One turn moves each row of this set onto another row. After a few examples, where does it send each row asked below?
Q684: [  5.5  22.1 -29.7  -8.8  -8.0  -5.8   8.3   5.4  -3.9 -13.6 -14.2   4.1
  12.4  -2.7  -3.5  -9.4]
Q138: [-17.3  25.9 -22.2  -4.4  -2.6   3.9 -22.5  -5.7 -18.1  10.7   4.5  -1.2
   2.6  -4.8 -11.6  19.5]
Q395: [  1.6  26.7 -13.9   8.1  16.7 -12.1  -4.8   3.7  19.2  -3.1  -9.2  14.5
  12.1   5.0  -8.1   8.1]
Q582: [  0.2  25.4   0.4  -0.9  22.2   8.1  24.2   8.0  13.5  -2.6   3.5 -24.7
  11.7  -1.3  -0.7  -3.5]
Q698: [ -6.9  -9.0  13.7 -10.4 -19.4   5.2 -22.0   9.6  -3.0  -8.2  -3.5  -5.2
  -6.8 -15.6 -10.3   4.7]
Q475: [ -0.6 -10.2  -3.5  -2.8  18.2  15.1   7.5 -11.2  -5.0   8.0  14.0 -27.2
   1.2 -18.9 -19.7   2.1]
Q891: [ -3.9  -8.4   3.7  -0.2 -23.9   9.7 -28.5  -0.8   1.7  -2.7  -0.3  -4.5
  -2.8  -7.6 -19.4   3.7]
Q293: [  2.1  -4.1   3.9  10.0   2.0  15.4  12.2  -9.6  -2.0  21.8  25.8  -7.9
   0.1 -28.3  -5.7   3.8]
Q796: [-12.9  17.5  -9.9   4.4  16.5  -8.7   4.1  23.6  13.5  -8.3 -11.3  14.8
   4.8   1.7   2.8  12.6]
Q623: [ -2.5  12.8 -24.1  15.6 -13.7   6.7  12.3   9.4   1.4  -1.7  -0.6  27.0
   6.5  -8.0   4.8   1.5]
Q127: [  4.9  -1.7  -1.2  13.7  -4.0 -13.9 -22.6   4.4 -27.8   4.5  10.8  -5.0
  -1.5  -8.0   7.9   4.3]
Q815: [-10.7 -13.2   5.8  -3.2 -20.2  12.8 -23.4   9.0  -0.9  -7.9  -3.1  -6.4
  -6.9  -8.4 -16.2   7.9]
Q114: [ -0.2  31.6   0.7   6.3   8.1   7.1  25.8   8.1  15.0   5.5  10.2 -17.5
  14.1  -4.1   4.8  -1.7]
Q951: [-29.2  13.7 -18.0  -1.7   1.9  10.8 -15.6   6.4 -18.5   7.0   2.9   4.3
  -6.0  -6.4  -5.3  26.4]
Q112: [  0.6  -2.3  11.3  -6.4 -25.0   3.6 -27.2   0.6  -0.3  -3.4   0.5  -3.5
  -2.9 -15.0 -14.0   2.7]
Q244: [ -5.0  -0.8  -9.6 -16.3   0.2   8.2  16.9   5.2 -11.1   4.0   4.9 -40.1
   3.0 -18.0 -10.8  -1.6]
Q233: [ -4.5 -10.0 -10.6   9.4   3.8  -6.6 -22.3  11.3 -28.8  -5.1   2.4 -15.3
  -2.4   1.3   1.7   6.3]
Q118: [  0.3  -2.7  -9.5  11.1  19.0  12.1   6.9   2.0   2.2 -13.6  -0.1  31.7
  -2.6 -14.4  -3.5   6.1]
Q797: [  6.5   0.8   5.0  -1.2  -1.0  11.6  24.4 -16.2  13.0  15.4   9.4  -9.3
  -0.1 -17.3   9.2 -11.1]
Q131: [ -2.0  -1.8   1.5  -8.6  -4.4  10.4  32.7  -2.7   9.5   7.9   2.5 -17.2
  -1.0 -15.9  13.6 -10.5]
Q237: [  2.1  -9.2  -7.6  17.1   4.0  -7.5 -26.5   0.0 -24.5   2.9   9.7  -8.7
  -1.0  -0.5  -2.0   6.1]
Q560: [ -0.6  25.2  -3.2   1.8  18.9 -14.9  -1.1  12.9  14.8  -6.5  -9.0  18.5
   7.0  -3.1   0.7  10.9]
Q192: [-22.0  14.7  -3.6 -13.0  13.0   4.6 -15.6   4.6 -22.2   0.1   2.3   7.4
  -9.5 -16.7  -1.4  26.1]
Q988: [  8.7   7.5 -14.7 -12.4  25.1  -0.7   2.2  -3.0  -2.2 -24.8 -13.6   9.6
   2.9 -10.6 -11.4  -4.6]
Q716: [ -2.9   7.6  -1.2  -3.9 -18.9   6.7  20.3   8.0  -8.3  20.0  18.4 -21.2
   4.3 -27.8   4.2   1.1]
Q301: [ -9.9  19.4 -21.0   9.5  16.7  -5.9   0.7  14.4  17.9  -4.5 -10.6  10.7
   8.8  10.0  -8.3  11.3]
Q261: [-1.0 21.3  2.7 16.8 16.1 15.1 24.5  3.0 18.6  7.8 15.0 -9.1 10.3 -3.7
  2.9  0.7]
Q419: [  3.4  -6.8  -6.4  -0.4   7.1  16.4  21.0 -21.4  13.8   9.1   4.4 -17.8
   0.9  -8.5  -2.7 -11.2]
Q739: [ -5.1  -7.3  -7.2  -6.6   2.3  16.6  28.6  -7.5  10.5   5.8  -1.7 -25.4
   0.2  -6.1   2.5 -10.4]
Q280: [ -1.9  -4.8  -3.6   5.5  -2.7 -12.9 -19.5  15.9 -30.5  -2.4   4.3 -11.0
  -2.8  -4.9   9.1   4.5]
Q409: [ -2.1  16.8   3.3   8.6  30.8  15.4  23.1   1.6  17.0  -2.0   9.1 -17.0
   7.7  -3.2  -4.0   0.8]
Q500: [-11.2  27.3  -7.9 -15.5   7.7  -4.2 -24.2  -6.7 -21.4   3.9   2.1   0.6
  -1.5 -13.8  -8.2  18.4]

Q797 -> Q131
Q244 -> Q475
Q127 -> Q280
Now these:
Q112 -> Q698
Q684 -> Q988
Q301 -> Q395
Q409 -> Q261
Q192 -> Q951

One turn moves each row of this set onto another row. After a few examples, where does it send each row asked below?
Q379: [-31.5  -5.5  -7.3   0.0   6.6   7.3 -24.9 -17.3 -28.2  31.9   1.4  15.7
  11.9  20.1  11.2 -21.3  -9.3  -7.1 -39.5   3.2  -4.3   2.0  15.6  -1.9
  13.7  18.8   8.5  15.8  15.2  -6.1]
Q925: [ -9.8  19.0   7.3   6.5 -35.5   1.6  19.9 -26.9 -21.7  25.4   4.3 -15.7
   3.9 -15.5  -0.8 -13.0  -1.4   8.9   5.6   6.1 -22.9  -8.8  18.9   3.7
 -15.6  18.3  -0.2 -11.0  12.1  -1.2]
Q173: [-17.4   9.2 -11.7  -0.5  -6.2  15.9  -0.4 -20.1 -10.5  11.1 -27.2   8.1
 -16.8 -16.8  -4.2 -16.3 -17.8   0.1 -26.0  10.5  -1.7   3.8   5.0  18.3
  -4.8  15.5  -6.2  16.4  24.4  44.7]
Q381: [  2.0  15.6  -7.3  -8.8  -7.5  -0.5 -16.9 -28.4   7.7  28.2  -3.4  10.0
  18.4  24.3  15.8 -18.6  -6.1  -4.5   3.7   7.9   9.2   5.5  34.3   6.3
  -7.3  -4.4 -15.3  25.4  10.0  19.3]
Q238: [ -6.5  -2.1   2.7  10.1   1.3  -3.8  14.9 -11.9  -3.5  12.0   6.9   4.8
   5.9 -31.8   0.0 -11.2   0.1  -0.5 -15.6   9.1 -29.6   2.9  34.3   6.5
  -7.4  12.4 -16.8  10.8  -3.4 -19.0]
Q137: [-16.0 -11.6  -8.9  -8.6   2.8 -13.7  19.5 -18.3   0.4  15.3  -2.8   9.7
  -4.0 -15.5  -0.5  -7.0 -11.4  17.6 -25.3   6.9 -29.4   0.3  17.4 -19.8
   0.0   9.3  -7.5  12.9 -16.5  -7.9]
Q277: [-27.5  -2.8  -6.1 -16.2  -9.7  13.3   8.2 -39.9  -5.7  23.3  -0.4  26.3
 -23.5   8.4  13.2 -36.8  -6.1   9.3   2.7  14.0  -1.5   5.3  -1.3 -15.0
  12.3  20.4  -5.0  30.7   9.6 -10.8]
Q154: [ -7.9  10.9   8.0  -1.5 -25.6  -6.3  26.6 -37.7  -4.4  27.6   5.1 -19.5
  -2.9  -4.8  -2.2 -16.8  -1.8  25.0   5.3  -6.5 -12.2  -9.5   9.6  -1.6
 -10.2   9.8  -9.4   2.9  -1.0   2.7]
Q38: [ -5.4  -2.1  -2.3   0.9   6.2   8.0 -28.8 -22.4 -26.6   6.7  -2.6  24.3
  16.8  24.5  12.1 -20.6   3.0 -17.9 -12.0   6.1   3.2   3.9   5.3  -8.1
  -6.7  14.5 -13.2  13.1   2.0 -16.4]
Q707: [-13.0  11.8  11.5   3.5 -19.2   2.6   6.7 -26.9 -32.4  16.5  12.9  24.3
 -12.7   3.7   4.7 -21.0  11.7 -13.9  -3.5  35.0  -7.4  18.5  17.7 -10.4
  16.5  15.1 -15.7  22.5  16.8 -14.0]
Q986: [-13.2  11.5  -9.9 -24.9  -7.4  -8.1 -23.0 -26.8 -32.8   5.7   4.1  10.5
  16.1  23.6   3.2 -30.4  -3.0   6.2 -11.5   5.3  -7.7 -18.5  19.8 -12.3
  -2.7  -4.2 -10.9  -7.6  11.4   8.6]
Q900: [-11.3  10.5 -19.9   4.3   4.1   3.7  13.7  -9.8   4.3  34.6 -15.6  16.6
  -0.6 -21.1   2.3  -0.9 -15.5   3.5 -16.4  20.6 -30.7  11.5  37.9  -9.0
 -24.8  12.5  -7.0  11.5   3.1   0.7]
Q471: [-12.4  -5.1   5.9   7.5 -22.3  -0.2   9.6 -20.7 -12.0  -8.3 -10.0   2.4
  -5.7 -21.7  -3.9 -22.0 -14.9  -3.1 -17.4  -2.5   5.4   9.5   0.3  16.5
   6.9  18.2 -10.0  27.0   8.4  26.6]
Q429: [  6.6  18.0   8.9  -4.2 -17.9   7.7  20.8 -34.7  -2.5  42.9 -10.1  -5.6
  -5.6   5.6  -1.0  -1.7  -0.3   8.3  -4.5  18.3 -18.7   0.8  11.1  -4.0
 -20.6  10.2  -2.5  -9.8   2.7  17.1]
Q75: [ -7.7  -1.9  -4.7 -17.3  15.8  10.6   4.1 -12.8   3.3  13.4 -10.3  15.6
  -4.6 -19.9   4.9  -4.6   0.5   9.3 -11.2  20.5 -43.3  -7.2  24.0  -5.5
 -16.6  -0.6 -18.1   4.7  -7.4  -0.6]
Q453: [-32.3   3.4 -20.2  -6.0   0.7   9.2 -18.7 -16.5 -43.8  18.7   2.8  22.9
   9.6  28.9   4.9 -18.2  -0.2 -12.0 -17.2   2.3  -9.2  -2.2  19.2 -10.0
  -7.9   4.0 -13.6  18.6  25.9  -5.4]
Q798: [ -3.4  27.0 -14.3  11.3  -1.4   2.6  -2.4 -41.0 -14.4  29.0 -12.0  22.1
 -23.2   5.0   2.8 -28.1  -3.9   2.9  -6.5  24.0  15.4  16.0  21.1 -14.6
  -1.8  22.8 -10.5  14.4  23.5  -7.4]
Q184: [-28.1  -0.8 -11.6  -0.1  -1.0  11.5 -31.8 -14.2 -10.5  24.7  -2.6  18.3
  18.7  17.6  14.1 -21.2 -12.7  -1.1  -2.5   3.3  -5.7   7.3  18.8  -6.3
   2.0  18.1   0.3  43.7  11.8  -5.7]
Q583: [ -6.3   6.4  -3.8  12.0 -16.2   6.8   6.4 -18.2 -29.3  -6.1 -16.4   7.2
  -8.7 -22.2  -5.9 -15.3  -7.1 -13.2 -25.5   9.5   0.8   5.8   5.2  19.2
  -5.8  15.3 -11.7   5.1  22.0  32.2]
Q438: [ -8.8  12.6  -2.4  -1.6 -29.0  18.2  16.2 -36.0  -6.5  36.0 -12.1 -14.0
  -4.9  -9.6  14.2  -6.0  -4.0  12.1   2.4  11.6 -16.1 -13.2  11.8   7.9
 -19.4  24.4  11.6  -5.9   3.7  10.5]
Q679: [-15.7  -1.3  -9.3   4.2  13.5  16.1 -16.0 -26.9  -7.6  27.7   3.4  17.8
  11.2  23.9  12.8 -27.4   1.7 -14.5 -14.9  -6.5   7.8   9.4  18.2  11.3
  -8.5  10.9 -20.6  29.4  19.7 -13.3]
Q65: [-18.3  -3.9 -27.2   4.5   5.6   4.7  18.7 -21.3 -16.9  14.7 -14.7   6.4
  -7.8 -29.3  10.8  -5.7  -2.8   3.2 -24.3   5.6 -25.2 -11.7  30.6   0.1
 -23.0  17.2  -4.6   3.2  -3.7 -10.4]
Q90: [-11.3  14.4  14.1 -13.6 -15.5   5.7  13.4 -32.7  -3.7  38.1   1.7 -16.2
  -7.8  -0.4  -2.9  -5.7   3.6  23.2  -6.7  10.0 -28.5 -17.3  15.0   2.3
  -2.2   2.9  -4.3  -1.2   4.3  19.9]
Q949: [-30.4   2.1 -27.3 -15.6 -20.1   3.9  -5.0 -28.4 -28.3  34.9  -1.9   9.8
  10.9  22.8  24.5 -14.3  -8.4 -14.6 -26.6  10.7  -5.6  -8.0  30.8   6.1
   2.4   8.1  18.7   8.5  14.5  24.2]
Q205: [-27.6   9.8  -5.0   5.0  -6.6  15.1 -11.9 -40.5 -28.3  15.9  -7.3   8.6
 -26.5  -7.9  20.0 -22.5  14.0   4.0 -10.4  21.9   2.1 -14.5  26.3   3.0
  17.5  23.8   7.1  27.9  16.1  -8.1]
Q810: [-24.3  17.9   2.1 -13.5   1.7  23.5 -18.2 -24.8 -18.7  24.7  -2.9  24.2
 -18.9   3.9  -2.3 -37.7   7.9   5.9  -3.2  34.2 -22.9  -2.9  17.3  -7.2
   9.5  17.6  -8.1   4.2  34.2  -4.0]
Q958: [-23.0  -3.3   7.3 -13.9 -15.4   4.8   2.5 -13.1 -21.9  -9.4  -6.6   8.7
  -9.3 -14.7 -14.7 -23.0 -13.0   6.4 -20.5   6.3 -14.1   1.3  -6.7   6.2
  12.2   7.3 -14.1  17.6  14.9  34.7]
Q720: [-23.0   0.5  -6.6 -12.2 -20.9  -7.7 -14.5 -23.7   0.7  24.6   8.6   6.0
  28.9  10.6  13.7 -42.0 -25.8   5.2  -8.0  -4.8   0.0   2.4  21.8   5.7
   8.4  20.7  12.9  14.1   8.8   2.2]
Q567: [ -5.4   7.3   0.9  -9.0  -4.1   9.2   5.6 -17.6  -3.9   2.5 -17.3  15.4
 -10.7  -6.4 -15.4 -19.1 -16.0  -0.2 -13.8   8.0  -7.1  13.3  -4.5   5.8
  -6.9   1.5 -25.2  14.8  21.1  40.6]
Q274: [ -1.3  -0.8  -4.7 -10.7 -18.0  10.0  -1.0 -30.6 -18.7   9.2   8.8  16.5
  23.5  15.6  20.8 -33.2   3.3 -29.8  -5.7   8.4   1.6  -0.2  18.7  15.7
 -13.7  11.5 -10.4  -7.2  11.6  -5.4]

Q720 -> Q274
Q173 -> Q567
Q707 -> Q205
Now these:
Q65 -> Q900
Q90 -> Q154
Q679 -> Q453

